[-2.36 -6.88 -0.93  0.59 -3.96 -3.57 -3.56  1.79] -> W
[ 0.10 -1.92  1.10  8.85  3.14 -1.09 -0.76 -1.03] -> Z
[-2.28  2.33  0.77 -4.28 -3.17  4.38 -2.29 -1.97] -> N
[ 3.07  6.32  0.03 -1.87  1.25  1.17  1.12  3.19] -> A
[ 6.06  2.63  0.84 -4.10 -3.19  3.79 -2.95 -0.14] -> J
[ 2.44  0.49 -1.84 -5.78 -0.59  6.32  1.71 -3.25] -> E
[-1.41  2.61  4.30  8.06  1.85  0.44  0.36 -0.04] -> D
[ 6.06  2.63  0.84 -4.10 -3.19  3.79 -2.95 -1.63] -> B
[ 2.44  0.49 -1.84 -5.78  1.28  1.17  0.99  3.93] -> Q
[ 3.07  6.32  0.03 -1.87 -4.85 -0.86 -4.85  4.33] -> Y
[-1.92  0.10 -1.03  8.85  3.15 -1.09 -0.76  1.10] -> X
miss W: [-2.36 -6.88 -3.56 -3.96  0.59  1.79 -0.93] => [-3.57]
miss N: [-1.97  0.77  4.38 -4.28 -3.17  2.33 -2.28] => [-2.29]
miss X: [ 3.15  8.85 -1.09  0.10 -0.76 -1.03 -1.92] => [1.10]
dup Y:  => [-4.85]
miss A: [ 3.19  3.07  0.03 -1.87  1.12  1.25  6.32] => [1.17]
perm: [-1.92 -1.09 -1.03 -0.76  0.10  1.10  3.14  8.85] => Z

[-1.08  2.20 -1.06 -1.08 -0.87  1.46 -0.90  1.30  3.67  3.40 -0.86] : K
[ 3.65 -4.63  3.52 -3.22  3.03  2.59  2.97  2.21  7.87  7.28  2.96] : U
[-6.63  1.17 -6.62  4.65 -6.84  4.40 -6.33  3.92  3.72  3.22 -5.30] : V
[ 4.29 -5.53  4.08  0.85  3.22  4.15  3.25  3.59  4.09  3.08  3.36] : S
[-1.07  1.45 -5.33  0.14 -5.49  7.03 -5.07  6.18  4.09  3.62 -4.02] : L
[ 4.80 -3.22  4.67  1.32  4.21  1.40  4.03  1.20  2.87  2.61  3.71] : F
places K: [-1.06] => 3
miss S: [ 0.85  3.36  3.22 -5.53  4.29  3.25  4.15  4.09  3.59  3.08] => [4.08]

[ 0.28 -0.71  1.80  4.98  2.56  6.23  0.89  0.58  1.33  0.09 -0.53  1.43
  5.28 -0.58  6.60  0.60  0.89  2.41  0.23  2.31  1.98 -0.65 -0.28 -0.70
 -0.64 -0.61 -0.66 -0.50 -0.55  0.12 -0.68 -0.02 -0.43 -0.29  0.42  2.16
 -0.72  1.53 -0.29] -> M
[ 3.20  2.42  2.15 -0.65 -0.52  0.26  9.10 -0.55  2.88 -0.54  6.64  2.99
  3.43 -0.22 -0.60  4.65  1.42 -0.24  1.05  0.42  0.25  0.01 -0.25  2.15
  6.66  1.89 -0.18  5.62  1.25  1.14 -0.55 -0.29 -0.17  1.38  3.44 -0.65
  5.39 -0.60  0.29] -> G
[-0.03 -0.68  2.08  4.31  2.19  6.92  0.51  1.07  0.81  0.24 -0.59  0.74
  4.97 -0.48  6.62  0.47 -0.57  2.34 -0.57  2.42  2.06 -0.64  0.04 -0.71
 -0.68 -0.55 -0.70 -0.57 -0.53 -0.34 -0.67  0.53 -0.38 -0.17  0.89  2.06
 -0.64  2.14 -0.33] -> C
[ 4.74  1.41  1.26  6.24 -0.09  0.00  0.83  0.78  1.08  2.80 -0.60  3.95
 -0.60 -0.20  2.30  2.98  4.88  1.70 -0.44 -0.38  3.02  2.69 -0.67 -0.58
 -0.66 -0.66  1.70 -0.53 -0.66  2.86  5.23  1.14  7.45  2.98 -0.65  4.14
 -0.64  0.06  4.26] -> P
[-0.03 -0.68  2.08  4.31  2.19  6.08  0.51  1.07  0.81  0.24 -0.59  0.74
  4.97 -0.48  6.62  0.47  0.61  2.34  0.50  2.42  2.06 -0.64  0.04 -0.71
 -0.68 -0.55 -0.70 -0.57 -0.53 -0.34 -0.67  0.53 -0.38 -0.17  0.89  2.06
 -0.64  2.14 -0.33] -> R
[ 4.01  1.22  1.09  5.23 -0.10 -0.01  0.74  0.67  0.92  2.32 -0.53  3.32
 -0.66 -0.17  1.89  2.54  4.12  1.41 -0.70 -0.34  2.53  2.29 -0.70 -0.51
 -0.70 -0.62  1.43 -0.47 -0.70  2.39  4.44  0.95  6.40  2.54 -0.60  3.43
 -0.69  0.05  3.65] -> H
asked: [-0.03 -0.68  2.08  4.31  2.19  6.92  0.51  1.07  0.81  0.24 -0.59  0.74
  4.97 -0.48  6.62  0.47 -0.57  2.34 -0.57  2.42  2.06 -0.64  0.04 -0.71
 -0.68 -0.55 -0.70 -0.57 -0.53 -0.34 -0.67  0.53 -0.38 -0.17  0.89  2.06
 -0.64  2.14 -0.33] => C
places H: [-0.70] => 19 23 25 29

[-2.45 -0.48 -0.63 -2.34  1.71  0.55 -1.86  4.58 -1.88] = pipar
[-3.84  5.01  5.01  3.12  5.09  3.22 -3.54 -1.37  6.36] = zomev
[-0.63 -2.45 -0.48  0.55 -1.88 -2.34  1.70 -1.86  4.58] = ger
[-2.43 -0.28 -2.21 -0.66  1.53  1.64 -1.18  5.21 -0.59] = ziz
[-2.02  4.34 -7.60 -0.65  4.92 -1.89 -4.63 -3.96  4.66] = sen
[ 2.06 -0.19  4.85  0.59  4.86  6.67  7.80  0.25  3.38] = tulod
[ 1.65 -2.43  1.53 -0.66 -0.59  5.21 -1.18 -0.28 -2.21] = teda
[-1.55  3.93  3.21 -5.87 -5.87  1.90 -1.87  6.50 -1.87] = Kezo
[-1.54 -1.54 -0.63 -2.34  1.71 -1.88 -1.54  4.58 -1.88] = fuv
miss tulod: [ 0.59  6.67  7.80  4.85  0.25  3.38 -0.19  2.06] => [4.86]
miss ger: [ 4.58 -2.34 -1.88  0.55 -2.45 -1.86 -0.63 -0.48] => [1.70]
places Kezo: [-1.87] => 7 9
places zomev: [3.22] => 6
places fuv: [-1.88] => 6 9
perm: [-0.59  5.21 -1.18  1.64  1.53 -0.66 -2.21 -0.28 -2.43] => ziz
perm: [-1.88 -2.45 -0.48 -0.63 -2.34  1.71  0.55 -1.86  4.58] => pipar

[-0.58  0.22 -0.72  0.63 -0.82  1.60 -0.32 -0.67 -1.78  0.25 -0.05  1.28
 -0.18  0.88 -0.03  0.92  0.23 -0.59 -2.61  1.45] : kadam
[ 1.90  0.42  1.90 -4.48 -0.87 -5.03  1.61 -0.87  0.22  1.90  2.17 -1.53
 -2.04 -0.87 -0.86 -1.20  1.75 -2.16 -0.87 -9.22] : Buf
[-2.89 -0.66  3.45 -5.08 -0.47 -5.10  1.21  3.52 -0.08  3.22  1.02 -0.66
 -2.12 -0.80 -0.80 -2.11  1.26 -2.63 -0.80 -8.31] : fufun
[ 1.02 -0.08 -0.80  3.52 -0.58 -5.10  1.26 -8.31  1.15 -2.89 -0.47 -5.08
  3.22 -2.11  3.46  1.21 -0.86  2.67 -2.12 -0.66] : bipa
perm: [-8.31 -0.80 -2.63  1.26 -2.11 -0.80 -0.80 -2.12 -0.66  1.02  3.22 -0.08
  3.52  1.21 -5.10 -0.47 -5.08  3.45 -0.66 -2.89] => fufun
places fufun: [-0.66] => 2 12
back: [-2.89  1.15 -8.31  1.26 -5.10] => bipa
places Buf: [-0.87] => 5 8 14 19

[-0.94  1.90  1.15  1.47 -3.52 -0.67 -7.22  4.59  0.32 -0.83 -2.46  0.59
 -4.37  0.03  4.28  3.94  1.01 -3.17 -5.29 -1.06 -3.92 -0.16]  Dasiv
[ 0.54 -0.81 -2.62  2.96 -2.38  3.46  0.41 -5.02  4.02  3.49 -5.61  5.34
 -1.12  0.11 -2.78 -0.27  0.48  0.77 -5.55 -1.61  3.45  2.15]  puzit
[ 1.79 -2.33 -4.59 -3.31 -2.48  5.52 -5.97  3.34  0.69  3.88 -0.63 -3.29
 -5.05 -0.66  4.69  4.88 -2.76  0.26  2.22  0.85  0.09 -3.47]  Gaka
[-1.09  4.90 -4.02  1.68  0.75  4.79 -8.08  7.86  2.18  1.68 -2.90  4.82
  1.39  2.08  4.55  3.12  1.68  1.34 -0.03 -0.28 -3.92  1.68]  Talo
[-0.72 -2.28 -0.13 -4.63  1.54 -0.04  5.04 -4.12  4.87  4.24 -1.01 -2.68
 -3.47 -1.01  5.05 -4.36 -4.01  1.99  2.63  2.17  5.25 -2.65]  padem
[ 0.54 -0.81 -2.62  2.96 -2.38  3.46  0.41 -5.02  4.02  3.49 -5.61  5.34
 -2.79  0.11 -2.78 -0.27  0.48 -2.60 -5.55 -1.61  3.45  2.15]  Zotig
miss Zotig: [-1.61  2.96 -0.27  5.34 -2.79 -2.60  3.45 -2.38  0.41  0.54 -0.81  2.15
 -2.62 -5.02  0.48  0.11  3.46 -5.55 -5.61  4.02  3.49] => [-2.78]
dup padem:  => [-1.01]
miss padem: [-2.65 -2.28 -4.01  2.17 -3.47  5.05  1.99 -1.01 -0.04  4.87 -4.63 -0.13
  2.63 -4.36 -0.72  1.54 -2.68  4.24 -4.12 -1.01  5.25] => [5.04]
back: [-1.06 -5.29 -3.17  1.01  3.94  4.28  0.03] => Dasiv
dup Talo:  => [1.68]

[-7.21  2.25 -3.10 -6.24] = Navo
[ 2.48  1.96  2.16 -6.50] = ket
[-7.21  2.25 -6.25 -3.10] = Kove
[-3.11 -3.11 -3.11 -3.11] = Fameb
perm: [-6.50  2.16  1.96  2.48] => ket
places Fameb: [-3.11] => 1 2 3 4
miss Kove: [ 2.25 -7.21 -3.10] => [-6.25]
perm: [-6.25 -7.21 -3.10  2.25] => Kove
asked: [-7.21  2.25 -6.25 -3.10] => Kove

[-4.65  4.23 -1.80  8.17 -0.92  2.57  4.11  1.59] = zezaf
[-3.27 -3.65 -2.18  8.01  4.23  8.01  4.02  8.01] = Zam
[-0.53  4.46  1.20 -6.23  2.54 -4.41 -7.21  0.83] = Tapod
[-4.65  2.06 -1.73  7.02  2.05  5.89  4.07  2.23] = noz
[-4.62  4.34 -1.85  8.19 -1.00  2.53  4.07  1.65] = Gik
[-3.14 -3.81 -2.19  2.13  4.03  8.10  4.04  2.85] = lemi
[ 8.17  2.57  1.59 -0.92 -1.79 -4.65  4.23  4.11] = nunub
[-3.88  3.84 -3.67 -3.29 -4.04 -7.50 -1.76  2.75] = pavu
[-3.95  3.84 -3.64 -3.20 -4.02 -7.63 -1.74  2.76] = vip
back: [-4.04 -3.29] => pavu
dup Zam:  => [8.01]
asked: [-0.53  4.46  1.20 -6.23  2.54 -4.41 -7.21  0.83] => Tapod
perm: [ 1.59  4.11  2.57 -0.92  8.17 -1.80  4.23 -4.65] => zezaf

[ 2.58  0.01 -0.22 -2.00 -5.54  2.20  7.82 -4.13] = guzos
[-0.94  2.09 -0.62 -2.55  2.10  1.01  4.85 -2.05] = zape
[-2.55  2.09 -2.05  2.10 -0.62  4.85  1.00 -0.94] = zul
[ 1.39 -0.43 -0.28 -2.25 -1.49  0.75  2.55 -0.22] = depo
[-0.62  4.85  1.01  2.10 -2.06  2.09 -2.55 -0.94] = vap
miss zape: [-0.62 -0.94  1.01  2.09 -2.05 -2.55  4.85] => [2.10]
back: [-0.94 -2.55  2.09 -2.06  2.10] => vap
asked: [ 1.39 -0.43 -0.28 -2.25 -1.49  0.75  2.55 -0.22] => depo
perm: [-2.55  1.01 -0.94 -2.05  4.85 -0.62  2.10  2.09] => zape
perm: [ 2.10 -2.55  2.09 -0.62  4.85  1.01 -2.05 -0.94] => zape

[-4.51  0.19 -5.08 -4.63  1.85  3.37 -1.73  5.56 -1.23  1.85  1.16  0.83
  1.13  5.56 -0.87  5.56  1.85 -4.14  5.56 -0.33 -0.09 -6.23 -7.41] = Taveb
[ 0.12  0.60  0.37  0.60 -0.58 -0.56  1.60 -2.00  0.12  0.88  0.60 -0.86
  0.30  0.77 -0.58  2.25 -0.58  0.30  0.60  0.83 -0.58  0.51  0.93] = Tedo
[ 2.02  0.19 -5.08 -4.63  0.61  3.37 -1.73  5.56 -1.23  1.81  1.16  0.83
  1.13 -7.01 -0.87  0.40  0.71 -4.14 -7.15 -0.33 -0.09 -6.23 -7.41] = nones
places Tedo: [0.60] => 2 4 11 19
asked: [ 0.12  0.60  0.37  0.60 -0.58 -0.56  1.60 -2.00  0.12  0.88  0.60 -0.86
  0.30  0.77 -0.58  2.25 -0.58  0.30  0.60  0.83 -0.58  0.51  0.93] => Tedo
places Tedo: [-0.86] => 12
asked: [-4.51  0.19 -5.08 -4.63  1.85  3.37 -1.73  5.56 -1.23  1.85  1.16  0.83
  1.13  5.56 -0.87  5.56  1.85 -4.14  5.56 -0.33 -0.09 -6.23 -7.41] => Taveb
back: [ 2.25 -0.58  0.77  0.30 -0.86  0.60  0.88  0.12 -2.00  1.60] => Tedo

